In the rows, 128 means zero.
Families of rows that turns and mirrors carry onto each other, the same ones carrying the whole set onto itself: the rest of each named row's family, in list order
4 families of 8 rows
J215: [142 140 126 134 144 140  88  95 105 138 173 134 179 123 128 137 149 146
 141 131 106 106 131 171 148 117 105 130  95 138 149 118 101 149 120 166
 143 125 100]
J451: [144 132 137 120 145 141  90 109 114 133 184 148 195 101 153 140 132 147
 148 141 116 117 130 167 151 125 135 134  86 136 138 134 123 138 141 178
 132 141  95]
J434: [132 133 146  99  92  90 110 152 156 139 135 138 156 155 127 121 122 141
 115 133 145 123 161 126 119 103 113 154 161 150 111 127 142 148 128 106
 134 106 113]
J7: [147 131 143  96 112  98 120 127 157 138 138 135 161 138 149 120 121 135
 119 149 157 104 146 107  96 115 127 170 139 151 108 143 165 145 144 107
 139 113 103]
J239: [138 134 147  97 114  94 100 109 144 133 141 134 168 161 143 122 142 139
 123 126 140  88 144 107 106 125 126 179 121 143 101 135 176 139 133 123
 150 108 115]
J680: [154 147 109 121 133 156 105 127 135 142 177 160 175  95 147 142 127 145
 126 149 128 119 116 157 148 104 147 131 117 136 146 137 103 144 144 161
 129 142  99]
J784: [152 149 106 136 122 155 107 121 133 143 167 143 168 126 132 142 130 147
 131 137 113 115 123 168 149  87 132 117 119 149 151 112  89 144 127 153
 134 138  94]
J864: [128 124 158 111 118  82  91 129 144 147 136 125 179 155 140 113 145 124
 121 117 144  88 150 118 108 125 133 177 104 144 107 134 173 139 132 132
 136 110 121]
J941: [130 131 154 106  96  80 100 132 150 133 138 133 158 169 129 119 126 138
 116 107 128 107 159 128 118 107 100 156 131 155  99 115 153 140 111 127
 143 103 121]
J734: [142 147 135 127 131 132 107 101 101 123 176 126 184 129 136 144 145 144
 142 130  94 107 135 175 135 111 125 130  85 144 145 111 106 142 123 173
 128 133  99]
J477: [144 132 124 138 124 146 105 122 128 138 171 135 174 127 139 137 126 145
 143 143 118 125 138 181 154  99 122 109 107 149 154 109  95 138 132 154
 128 141  76]
J976: [155 138 134 113 123 146 113 124 132 133 181 147 175 102 154 139 123 151
 121 159 127 126 123 161 142 107 144 117 112 126 152 126 101 132 148 164
 125 143  82]
J552: [138 123 161 114  92  94 112 156 168 150 127 130 174 147 129 120 128 133
 113 128 159 123 151 125 112  99 112 157 141 148 116 133 131 144 130  99
 134 113  99]
J605: [148 138 116 141 136 144 105 117 123 141 168 143 159 113 135 134 135 136
 125 143 121 116 131 175 147 104 103 117 110 141 161 118  85 144 122 155
 130 130  80]
J743: [143 136 135 136 135 136  96 107 112 131 177 132 190 124 139 141 133 144
 154 126 104 115 138 181 150 112 113 125  83 151 141 113 107 142 123 172
 132 136  89]
J106: [139 129 159  95 113  90 107 143 152 158 138 124 163 145 148 112 125 138
 122 140 158 113 149 113  98 120 135 163 144 135 114 138 168 140 138 114
 122 123 110]
J600: [130 131 141  90 112  87 108 148 146 140 143 143 161 133 141 118 121 131
 118 145 149 115 158 117 111 120 133 170 148 145 108 145 167 148 140 120
 126 109 122]
J706: [158 129 126 125 143 148 104 111 135 146 176 148 167  93 149 132 118 143
 126 162 136 121 122 159 142 112 124 117 112 132 154 131 102 141 140 162
 135 137  83]
J720: [139 134 162 107  97  88 115 153 156 151 130 122 159 154 140 117 125 134
 118 124 152 123 154 127 103 107 104 156 146 146 116 127 142 139 120 103
 119 119  99]
J997: [136 121 157 104 114  93 106 144 154 153 133 127 179 133 140 116 130 131
 121 146 164 109 150 114 102 116 143 172 131 143 115 147 162 149 147 112
 129 117 112]
J81: [145 145 126 131 116 140 117 122 124 128 172 135 162 131 140 139 133 141
 125 140 109 118 133 177 142  97 125 110 107 140 158 105  88 133 128 161
 119 137  78]
J78: [131 128 162 122  94  84  97 139 158 142 128 128 173 169 130 118 144 126
 112  99 139 102 151 130 118 107 103 164 113 149 108 119 143 133 114 122
 141 107 108]
J912: [132 130 150  95 115  76  98 128 142 133 144 138 163 148 141 117 124 129
 119 119 134  97 158 119 110 124 121 170 120 150  96 133 178 141 124 142
 134 105 130]
J859: [158 146 119 122 145 144  99 106 121 136 181 150 190  93 148 144 127 144
 139 134 112 107 116 156 139 112 138 143  89 144 132 137 119 147 132 180
 137 136 114]
J125: [141 138 143 109  96  96 125 143 158 131 132 136 155 148 140 126 130 131
 111 130 150 113 150 121 105 105  96 169 144 154 112 134 138 142 125  96
 136 108  92]
J387: [146 131 127 121 134 150  99 125 129 140 180 151 182 104 154 135 124 148
 139 157 131 127 130 166 153 112 143 118 109 134 151 130 110 137 152 162
 127 145  80]
J176: [131 138 165 109 102  80  99 141 145 145 133 124 166 168 137 120 143 132
 120  98 136 109 153 130 110 118  97 169 127 143 107 123 151 133 109 119
 126 113 109]
J16: [152 142 145 109 137 139 104 103 110 125 186 139 196 100 149 143 134 155
 140 147 111 118 125 158 133 120 143 135  92 128 139 134 119 142 144 179
 130 137 103]
J833: [156 132 134 118 153 144  86  89 117 142 182 141 186 100 142 134 131 154
 139 149 122 109 121 154 141 121 126 129  98 127 142 135 118 150 137 175
 150 133 105]
J346: [132 144 145 111  99  92 104 126 145 125 135 137 163 170 133 127 151 135
 115 106 132  97 149 122 115 116  96 178 127 148 104 126 149 137 116 111
 146 104 103]
J992: [155 148 117 137 135 142 101  98 120 135 172 134 181 123 132 144 129 145
 145 123  99 103 124 168 140  96 122 129  91 157 134 111 105 148 117 171
 140 134 110]
J233: [131 134 163  96 117  82  89 130 139 150 143 126 171 158 147 115 141 136
 124 115 143  99 148 115 105 131 125 174 122 132 105 136 176 133 127 130
 129 116 120]

Which other rows belong to the same family as J976? J864, J734, J552, J997, J81, J78, J16
Which other rows belong to the same family as J605? J215, J434, J941, J600, J706, J912, J833
Which other rows belong to the same family as J125? J7, J239, J680, J784, J859, J346, J992

Families of rows that turns and mirrors carry onto each other, the same ones carrying the whole set onto itself: the rest of each named row's family, in list order
3 families of 6 rows
J360: [114  87 128  96 157 106 119 122 140 121 133 124 130 117 117 139 117 148
 108 112 151 142 172]
J131: [141  74 163  99 131 117 136 124 122 105 133 128 157 164  83 174 154 110
  98 142 129 118 108]
J27: [135  92 164  93 144 110 145 125 109 117 145 130 153 142 108 171 148 150
 102 145 127 146 130]
J529: [131  72 162  94 178 114 134 126 142 126 125 126 143 130 101 151 146 146
 100 118 148 148 148]
J186: [112  90 172  80 163 109 161 122 131 125 116 123 161 126 110 163 152 130
 102 119 136 132 127]
J735: [129  78 165  97 148 116 151 136 127 122  89 131 164 150  94 168 160 111
 102 121 138 110  92]
J430: [149  55 161 103 165 125 127 137 141 127 105 132 152 153  83 159 153 136
 101 124 146 130 105]
J459: [135  81 131 111 118 109 122 141 123 120  74 138 159 153 101 161 140 102
 112 119 142  86  85]
J629: [102 106 146  80 146  95 142 113 132 126 127 124 153 105 135 153 122 140
 111 117 138 131 153]
J470: [116  85  92 106 121 106 100 129 137 118 121 126 124 123 116 135  99 138
 117 113 152 116 154]
J311: [117  98 146 110 133 102 129 132 103 131 138 129 147 120 142 157 129 164
 118 134 142 148 151]
J907: [151  53 125 112 130 126 107 145 139 126  93 134 148 159  81 157 134 126
 109 122 146 105  87]
J542: [109 109 111  95 116  88 113 118 128 123 111 132 148 108 144 147 101 132
 120 115 142 108 145]
J860: [134  68  90 115 108 116  92 141 135 121 102 132 135 143  96 145 106 126
 118 117 149  98 112]
J958: [130  62 145 121 107 119 110 130 129 106 115 125 155 166  94 162 137  84
 110 127 141  92 106]
J369: [105  87 128 132 109 103 102 136 110 132 119 124 145 121 151 145 112 137
 130 119 155 121 150]
J151: [125  95 104 111 101  93 102 132 124 121  84 139 151 133 127 150 109 111
 121 117 145  85 110]
J649: [111  68 128 138  96 111  94 136 122 121 108 122 149 143 128 147 117  97
 126 115 156  94 127]

Which other rows belong to the same family as J470? J360, J529, J430, J907, J860
Which other rows belong to the same family as J542? J186, J735, J459, J629, J151
Which other rows belong to the same family as J958? J131, J27, J311, J369, J649

Families of rows that turns and mirrors carry onto each other, the same ones carrying the whole set onto itself: the rest of each named row's family, in list order
5 families of 8 rows
J63: [109 146 123 148 115 112 140 152 111]
J777: [100 127 145 115 149 123 128 127 105]
J819: [111 130 150 112 113 151 128 154 126]
J278: [119 109 129 138 122 134 166  98 124]
J34: [ 99 118 145 111 107 147 129 144 134]
J778: [143 131  92 123 120 152 126 110 122]
J4: [138 108 134 111 113 157 154 129 112]
J15: [131 115 122 168 112 124 139 128 150]
J406: [120 138 133 120 155 129 130 120  95]
J143: [106 134 124 117 137 105 115 127 101]
J928: [159 139 143 142 125 120 130 147 116]
J756: [120 120 110 132 144 138 136 137  86]
J983: [123 122 124 121 139 154 104 114 147]
J759: [127 119 122 126 124 142 100 115 157]
J868: [149 125 154 133 126 111 128 148 113]
J557: [110 136 155  99 120 134 126 138 123]
J333: [142 151 113 134  94 125 145 115 131]
J344: [150 133 132 137  98 102 128 139 129]
J856: [119 113 139 127 125 151 164 106 124]
J821: [145 149 109 137 105 141 141 108 139]
J46: [125 108 120 170 131 119 120 138 134]
J468: [108 115 123 124 137 144 119  99 150]
J366: [143 127 114 126 104 120 125  99 148]
J971: [143 127 128 110 108 151 122 156 115]
J799: [169 131 113 131 122 136 122 135 112]
J122: [ 96 151 109 131 114 125 128 140 109]
J273: [105  97 146 116 116 129 149 115 128]
J43: [117 116 100 151 113 147 143 150 109]
J996: [116 122 153 111 103 115 133 149 118]
J262: [108 130 103 154 115 102 128 135 116]
J249: [112  96 116 156 117 120 139 114 141]
J800: [125 127 136 113 152 121 127 104 104]
J540: [120 113 106 119 145 154 109 127 114]
J56: [129 107 121 171 133 137 132 132 139]
J488: [104 151 106 149 118 133 134 147 112]
J410: [137  90 122 147 122 154 143 137 126]
J355: [123 108 144 121 123 142 150  99 144]
J653: [115 120 126 102 131 127 107 102 135]
J402: [141 149 135 138 122 105 120 148 117]
J798: [139 142 104 151 113 121 135 106 143]

Which other rows belong to the same family as J143? J344, J366, J273, J996, J262, J249, J653
Which other rows belong to the same family as J46? J278, J34, J759, J868, J333, J122, J800
Which other rows belong to the same family as J983? J819, J406, J928, J856, J821, J56, J488
Which other rows belong to the same family as J557? J63, J777, J15, J468, J355, J402, J798

Families of rows that turns and mirrors carry onto each other, the same ones carrying the whole set onto itself: the rest of each named row's family, in list order
9 families of 3 rows
J165: [138 152  98 107 116  87 154 117 131 136 113 141 139 112 119 129 124 131
 101 142 133  72 119 108 124 141 140 118]
J95: [110 158  84 151 138 138 128 136 121 150 125 125  90 136 111 132 117 107
  85 119 123 119 137 132 144 108 100 114]
J573: [100 157  80 153 152 125 112 134 126 163 127 131 110 151 100 118 114 128
  93 124 117 114 128 127 137 109 133 121]
J701: [147 140 141 108  97 123 124 142 123 109 132 157 120 129  92 132 157 162
 126 108 145 146 142 107 134 120 126 148]
J858: [144 151 103 117 136 109 161 108 122 113 102 147 110  89 101 134 141 135
 135 140 145  85 132 122 119 136 145 139]
J163: [129 121 142 118 100 107 126 131 113 108 124 127 114 158  99 140 163 149
 100 106 149 114 125  93 132 104 113 150]
J927: [101 148  97 138 144 124  84 163 120 157 120 120 104 147 127 131 122 129
 114 129 128 119 148 122 145 123 125 133]
J878: [145 140 154 101 118 116 123 138 125 118 122 141 124 164 112 143 157 139
 114  88 149 134 147 104 137 116 122 128]
J223: [141 134 130 103 105 115 140 121 133 104 114 134 110 140  68 138 156 152
 128  95 160 135 149 105 133 124 118 140]
J236: [132 131 148 112 115  99 120 141 125 114 130 121 119 149 101 130 142 147
 136  90 146 148 136 102 125  99 108 146]
J731: [137 129 129 114 105 105 140 118 115  89 122 148 109 150  95 125 140 157
 125 118 151 147 141 104 147 107 102 146]
J940: [130 144 100 120 131 109 166 121 108 111  85 137 133  89 121 126 137 125
 115 146 132  81 127 110 130 117 133 122]
J916: [113 149 104 145 141 122  96 135 117 154 118 106  84 156 123 117 123 132
  95 116 123 130 127 135 128 122 118 110]
J944: [141 149 104 116 125 109 161 122 106 115 100 151 139  96 130 125 143 129
 127 152 132  90 143 140 116 129 129 142]
J110: [131 130 150 109 106 115 129 146 126 103 125 151 124 153 103 143 132 143
 120  87 145 135 151 120 133 119 125 159]
J438: [125 151  81 121 119 129 168 107 119 130 101 126 138 107 117 130 130 134
 121 142 148  74 128 116 117 124 135 134]
J815: [133 169 106 114 134 122 152 110 124 131  92 147 132  95 106 128 116 128
 113 120 158  82 113 123 114 136 132 112]
J164: [120 171  88 147 148 126 112 145 123 157 124 133  90 160 113 120 120 118
 111 121 130 123 145 133 136 115 108  98]
J335: [137 118 129 107 119 113 139 140 116 103 126 148 101 165  79 139 152 149
 133 129 128 119 153 116 114 119 129 158]
J889: [128 155 102 129 132 114 136 107 106 132 104 141 133 106 119 115 125 133
 115 137 146  63 123 122 112 124 160 132]
J588: [123 122 154 117 114 134 145 127 139 114 122 156  95 141  93 140 149 165
 122 108 148 125 151 105 128 118 102 141]
J657: [120 156 103 139 145 121 109 145 128 168 129 113 104 130 121 141 123 130
 135  97 107 129 145 110 124 114 125  99]
J776: [163 178 102 118 135 112 157 107 122 118 107 133 126  98 133 107 138 139
 123 141 141 105 125 120 114 131 139 122]
J708: [124 152 105 145 126 103 173 116 133 119 112 140 129 101 109  99 123 124
  90 127 138  93 118 115 108 117 143 125]
J742: [103 143  85 137 134 152 110 135 122 170 126 130 103 135  99 139 121 128
 112 114 123 133 146 150 133 120 123 129]
J80: [109 157  95 150 141 126 107 156 125 146 130 112  96 145 119 123 119 140
 119 128 114 146 118 127 143 107 111 127]
J365: [112 148  87 137 145 135  97 141 113 145 125 124 106 142 127 112 116 109
 121 126 113 149 143 112 111 126 110 122]

Which other rows belong to the same family as J916? J701, J438
Which other rows belong to the same family as J164? J940, J110
Which other rows belong to the same family as J776? J163, J742
Which other rows belong to the same family as J944? J95, J878
Which other rows belong to the same family as J708? J335, J657

Families of rows that turns and mirrors carry onto each other, the same ones carrying the whole set onto itself: the rest of each named row's family, in list order
4 families of 8 rows
J695: [149 131 141 142 139 124 139 124 134 112 135 104 140 125 150  71]
J252: [105 142 130  95 124 135 140 115 135 151 107 145 113 133 117 143]
J422: [126 116 127  88 114 142 126 124 115 138 127 147 116 124 135 151]
J809: [113 150 146 133 134  92 142 131 133 108 135 125 146 144  97 121]
J455: [157 102 131 124 132 145 134 132 120 137 133 109 115 126 153  85]
J103: [157 108 126 137 122 136 132 125 116 129 132 103 130 119 161  88]
J812: [127 133 153 136 138  94 133 113 134 101 139 116 149 151 120  86]
J917: [148 121 148 139 130 127 137 124 118 115 134 103 130 128 137  64]
J474: [143 106 122 122 114 147 127 132 105 145 134 120 113 117 162 117]
J210: [101 159 143 105 140 113 137 127 143 135 120 146 124 143 102 135]
J965: [135 141 146 140 138  99 133 122 135 100 132 113 154 142 108  89]
J383: [149 111 110 114 115 141 124 136 103 141 131 118 110 106 149 116]
J885: [119 120 128 101 113 147 127 129 105 148 129 142 104 120 146 140]
J684: [146 121 135 131 135 105 133 112 127 111 133 103 139 132 144  70]
J581: [115 155 145 125 145  98 134 127 144 115 127 131 144 149  95 114]
J758: [109 147 158 134 141 101 134 125 142 116 134 135 145 163 107 117]
J123: [156 111 125 137 134 137 118 138 118 134 141 111 124 125 161  89]
J625: [124 120 131  93 109 150 123 115 108 144 119 146 107 123 136 134]
J740: [155 110 114 126 128 123 129 125 116 131 132 103 122 114 156  85]
J339: [110 161 142 146 136  94 132 130 135 117 132 124 146 146 105 110]
J300: [100 166 132 122 136 108 138 120 147 131 117 140 138 140 113 136]
J926: [107 148 132  95 123 129 136 113 135 132 114 151 125 127 124 153]
J85: [130 145 153 138 133 103 144 121 131  93 136 113 152 131 120  86]
J840: [129 128 125 102 110 154 129 137 106 142 122 139 110 108 133 141]
J264: [108 147 142 105 120 151 137 131 128 142 116 149 118 127 117 148]
J238: [101 156 152 120 136 126 136 131 144 135 123 147 132 151 107 140]
J287: [129 145 153 150 130 104 132 126 118 104 139 109 145 137 115  78]
J336: [103 151 133 117 135 105 142 131 143 138 120 137 131 148 100 142]
J345: [100 145 139  93 124 136 132 125 123 143 122 152 109 129 122 146]
J179: [153 122 137 145 129 118 136 118 128 107 131 102 147 129 137  76]
J931: [148  96 123 105 123 146 123 137 114 144 135 127 110 124 149 125]
J218: [147 105 125 113 114 146 108 131 100 140 136 132 112 122 152 116]

Which other rows belong to the same family as J339? J422, J455, J917, J300, J926, J287, J931
Which other rows belong to the same family as J684? J812, J383, J758, J740, J840, J264, J238

